In the rows, 128 means zero.
One turn moves each row of this set onto another row. After a few examples, where does it send each row asked below?
j912: [162 164  97 172 116 148 135 128 130 128 119 110 146 115 110 140 136 108
 139 129 116 106 134]
j979: [102 155 133  93 115 126  99 112 132 141 132 148 112 129 126 106 146 150
 115 164 129 131 118]
j802: [129 143 188 138 129 127 174 124 135 126 114 105 125 136 125 119 130 116
 119 102 110 107 123]
j288: [ 89 136 143 145 137 132  87 139 133 125  90 136 109 171 130 147 133 114
 119 126 104  93 129]
j60: [133 119 148 140 169 140 157  98  97 122 154 103 141 140 129 141 127 131
 104 114 120 115 118]
j172: [134  84  88 148 144 114 142 118 141 112 146 109 143 140 117 133 130 142
 133 145 118 139 127]
j513: [134 128 107 121 135 109 122 159 142 111 116 123 139 141  91 141 138 133
 151 150 123  93 158]
j981: [110 130 117  98 126 135 128 120 137 109 162 119 150 133 165 131  98  96
 117 104 120 116 104]
j15: [ 95 114 125 134 170 136 112 104 131 147 100 125  98 124 146 131 123 136
 102 133  99 137 106]
j119: [114 112 123 137 121 140 166 125 137 131 156  99 114 117 122 127 127 130
 125 117 118 128  71]
j953: [117 157 142 109 111 135 145 165 140 130 125 112 112 118  98 135 137 122
 145 122 123  82 101]
j834: [126 159 110 123 156 128 100 120 131 130 137 182 141 152 107 108 131 128
 117 128 112 119 107]
j818: [133 141  95 147  93 138 145 129 142 123 141 109  98 107 118 153 128 147
 105 119 151 136 142]
j613: [136 106 130 112 143 132 120 127  97 110 135 123 153 135 116 169 116 166
 112 130 110 129 155]
j799: [135 118 124 150 122 130 124 118 122 139 124 134 133 131 127 151 135 128
 108 108 123 191 166]
j225: [ 85 143 141 136 154 142 111 127 129 129 100 138  86 143 140 129 109 129
 109 113 111 102  99]
j743: [131 131 170 111 104 121 136 154 136 114  92 126 137 132 112 146 119 151
 127 120 100 123 159]
j180: [ 96 156 145  96 111 108 122 132 140 130 157  99 137 140 126 125 132  76
 111 120 117 109 135]
j873: [124 142 146 140 128 159 126 104  99 145 144 130 113  95 146 148 131 140
 122 100 142 157 123]
j966: [106 143 137 107 124  74 108 114 151 141 134 124 152 112 106 120 130 116
 132 126 107 121 157]
j859: [ 99 105 127 144 153 123  89 114 137 144  90 125 121 151 135 151 147 123
 112 148  93 127 138]
j206: [125 117 109 135 144 130 110 135 136 119 121 152 142 158 143 106 162  91
 123  87 113 131 113]
j418: [123 118 108 108 139 100 113 103 148 119 139 146 164 106 143 127  96 136
 139 109 111 129 128]
j103: [140 166 115 170 103 152 123 125 132 124 159 123 119 103 103 154 131 137
 124 131 138 105 130]
j618: [148 165 137 144 124 134 130 135 130 130 101 139 142 167 122 140 127 100
 122 128 128 144 179]
j808: [156 140  78 149 105 134 156 131 140 127 101  97 124 120 124 138 134 116
 120 116 131 136 147]
j580: [101 113 131 106 104 129 110 126 137 128 117 117 112 134 163 105 177 114
 122 122 128 143 124]
j886: [137 190 159 135 129 162 132 120 107 135 121 138 125 131 142 137 120 112
 136 121 147 110 136]

j981 moves to j180
j60 moves to j802
j119 moves to j953
Now find these:
j859 moves to j15
j580 moves to j979
j818 moves to j103
j886 moves to j618

One turn moves each row of this set onto another row. After a few examples, where does it send each row asked below?
j690: [100 126 103 114 160 133 119 163 131  63 120 153 211 105 117  95 125 115
 109 112  73 192 162 118 149 115 117 146 144]
j143: [148 111 112 106 183 149 125 143 143 112 136 118 202  66  79 120 122 105
 101 121  70 150 184 118 126 169  96 151 175]
j304: [ 88 137 103 106 187 124 127 133 144  79 125 156 204 153  80  86 120 140
  81 160  93 162 140 116 126 143 121 134 140]
j361: [140 111 152 136 143 156 141 165 134  69  98 117 178  83  67 126 101  84
  74 138 103 132 114 105 121 134 150 105 169]
j604: [137 142 164 141 128 128 132 160 105  74 104 104 152  69  71 131 125 117
  87 117  92 152 142 106 135 109 142 152 175]
j582: [139 115 108 126 154 151 106 135 139  91 132 121 201  67  84  90 125 134
 115 143  81 146 177 103 136 169  88 141 149]
j185: [155 150 157 148 129 160 119 142 145  88  89 116 161 104  85 124 120 109
 102 123  98 152 135  95 122 153 163 139 183]
j196: [115 125  93 140 184 111 114 164 118 104 125 131 206 100  85 111 124 120
 106 112 104 164 187 108 131  75 136 138 188]
j198: [ 84 159 120 132 189 162 116 130 128 119 110 142 192 150  63 119 101 100
 112 128 102 175 174 131 130 157 158 152 137]
j963: [132 129 131 113 182 151 124 126 128 128 135 113 198  83  59 127 103 100
 100 131  86 137 191 115 135 192 120 133 165]
j319: [109 111  87 106 182 159 106 155 118  95 113 145 181 131  79  99 139 122
  94 145  82 188 153 144 102 136 132 158 121]
j695: [144 135 153 156 136 123 133 176 108  84  93 114 142  81  55 127 124 104
  77 142 112 145 126 122 122 121 125 141 159]
j164: [113 148 169 137 145 134 145 144 130  75 108  95 164  73  58 123 115 123
  82 120 102 147 140  87 128 103 146 145 187]
j187: [ 82 123 111 100 201 152 141 131 140  90 115 143 216 121  81 127 113  82
  98 113  76 187 164 118 124 122 144 168 166]
j778: [ 99 117 101 117 157 131 126 148 132  55 106 157 210 101 114 102 120 107
 106 122  76 193 155 120 153 118 115 158 139]
j36: [115  99 109 126 174 149 126 167 114 101 112 156 182 106  72 106  85  89
  99 109  89 182 184 163 128 131 148 147 130]
j445: [ 86 154 119 128 189 157 123 121 130 115 102 151 197 144  61 124 100  88
 111 136 108 175 163 125 130 160 156 157 133]
j616: [ 93 125 127 122 182 112 141 152 139  82 122 168 211 130  79  99  65 108
  91 124  99 161 171 133 150 138 140 121 143]
j57: [142 136 152 127 131 171 132 139 138  61 101 109 183  94  88 127 124 117
 100 126  90 146 130  82 126 126 158 123 186]
j664: [ 85 131 112 100 205 158 138 140 141  95 124 136 215 124  80 123 116  89
  96 109  74 183 168 119 124 115 145 155 166]
j110: [110 136 154 140 161 134 146 155 142  82 106 100 161  80  37 115 123 115
  72 145 110 136 121  95 106 105 131 141 176]
j960: [146 144 151 140 139 180 124 134 154  71  93 107 170 104  75 130 123 109
 106 126 101 146 141  92 110 129 162 141 195]
j247: [144 160 148 151 130 135 122 154 116  93  99 109 140  90  60 132 140 130
 101 135 112 155 135 100 116 120 138 162 173]
j278: [150 142 160 138 118 152 126 148 131  76  97 117 170  92  96 127 124 108
  97 121  89 155 125  82 133 146 163 120 177]
j817: [124 134 131 127 162 152 110 122 126 104 129 118 197  86  67  99 107 129
 109 148 100 133 180 107 150 192 104 122 141]
j678: [101 149 114 144 145 138  99 150 118  85 105 159 189 134  92  88 108 122
 120 134 101 179 162 129 160 153 128 142 111]
j801: [125 120 113 102 177 163 107 138 124 103 129 101 203  74  76 110 141 110
  95 149  71 148 164 102 126 179  92 138 151]
j182: [ 85 142 119 145 166 116  89 136 101 130  97 107 162 127  73  84 125 131
  84 134  97 165 174 112 141 135 154 127 146]
j702: [102 137  99 142 191  85 111 156 128  99 112 136 206 126  75  99 116 112
  81 143 111 137 167 112 137  97 111 125 186]
j689: [150 118 142 144 142 154 126 159 164  71  85 121 161 103  69 107 120 102
  80 154 104 132 107 106  99 146 130 126 177]
j21: [102 112 101 162 174 111 114 174 112 116 113 141 195  88  63  93  98 109
 107 115 128 156 173 112 140  95 130 113 158]
j757: [128 142 124 119 167 125 117 140 146  98 135 125 213  82  81 104 120 114
 101 149  84 136 162  98 153 186  82 130 165]
j209: [ 98 149 113 127 196 106 104 138 121 126 102 110 185 137  74 115 120 111
  83 125  94 153 187 119 130 108 143 142 195]
j926: [118  94 109 123 169 147 130 153 112  93 105 158 183 107  71 118  88  86
 102 115  91 184 181 157 132 137 151 156 127]
j584: [ 83 104  99 147 174 133 100 166 102 138  98 113 164  93  60  82 131 108
  80 125 102 172 166 123 124 119 144 127 133]
j333: [129 113 115 125 173 180 110 142 129 117 126 112 194  63  59 113 116  92
 110 129  90 146 189 119 122 173 106 141 145]
j486: [113 105  85 105 177 159 116 140 117  87 109 150 181 129  77 109 137 118
  98 152  86 187 148 137 102 141 134 166 121]
j183: [134 144 143 154 151 137 132 161 128  94 101 114 144  91  30 123 133 117
  81 150 125 139 117 111  96 122 133 148 166]
j677: [ 85 133 103 103 186 120 133 120 146  76 118 160 209 147  77  93 117 133
  84 159  95 168 137 109 127 145 129 145 141]
j337: [137 119 149 142 145 163 134 154 152  66  92 119 179 101  61 113 100  99
  80 152 115 122 120 101 109 134 140 111 174]
j741: [ 93 117 133 118 173 112 150 133 140  76 115 171 209 121  75 105  62 105
  91 127 103 159 171 129 154 140 140 130 142]
j329: [155 107 140 139 138 153 127 170 140  82  89 124 162  90  72 117 122  89
  71 139  96 145 108 110 109 149 142 125 170]
j975: [ 83 129 100 127 187 107  95 149 117 122  96 103 172 131  72  93 140 113
  59 150  87 157 156 120 122 116 125 139 167]
j826: [121 163 155 147 148 141 137 132 136  89 108 106 156  93  49 124 136 139
  95 134 114 149 130  82 111 116 147 154 181]
j282: [103 143 111 142 144 132 108 138 111  80  96 164 188 130  92  98 110 117
 125 140 105 180 154 127 158 159 127 150 109]
j428: [119 128 162 138 142 120 145 168 121  68  99 102 160  70  54 117 112 108
  64 134 102 142 123 106 130 107 126 135 172]
j410: [ 98 121  98 154 155 119  96 156 105 110 117 129 182  86  85  75 131 143
 107 118 106 178 171  97 144  98 141 126 141]
j703: [135 130 131 140 166 142 119 142 143 108 128 132 203  74  67 106  90 100
 116 127 100 133 189 117 151 186  95 134 161]

j182 moves to j975
j741 moves to j778
Now find these:
j801 moves to j963
j428 moves to j604
j337 moves to j57
j678 moves to j319

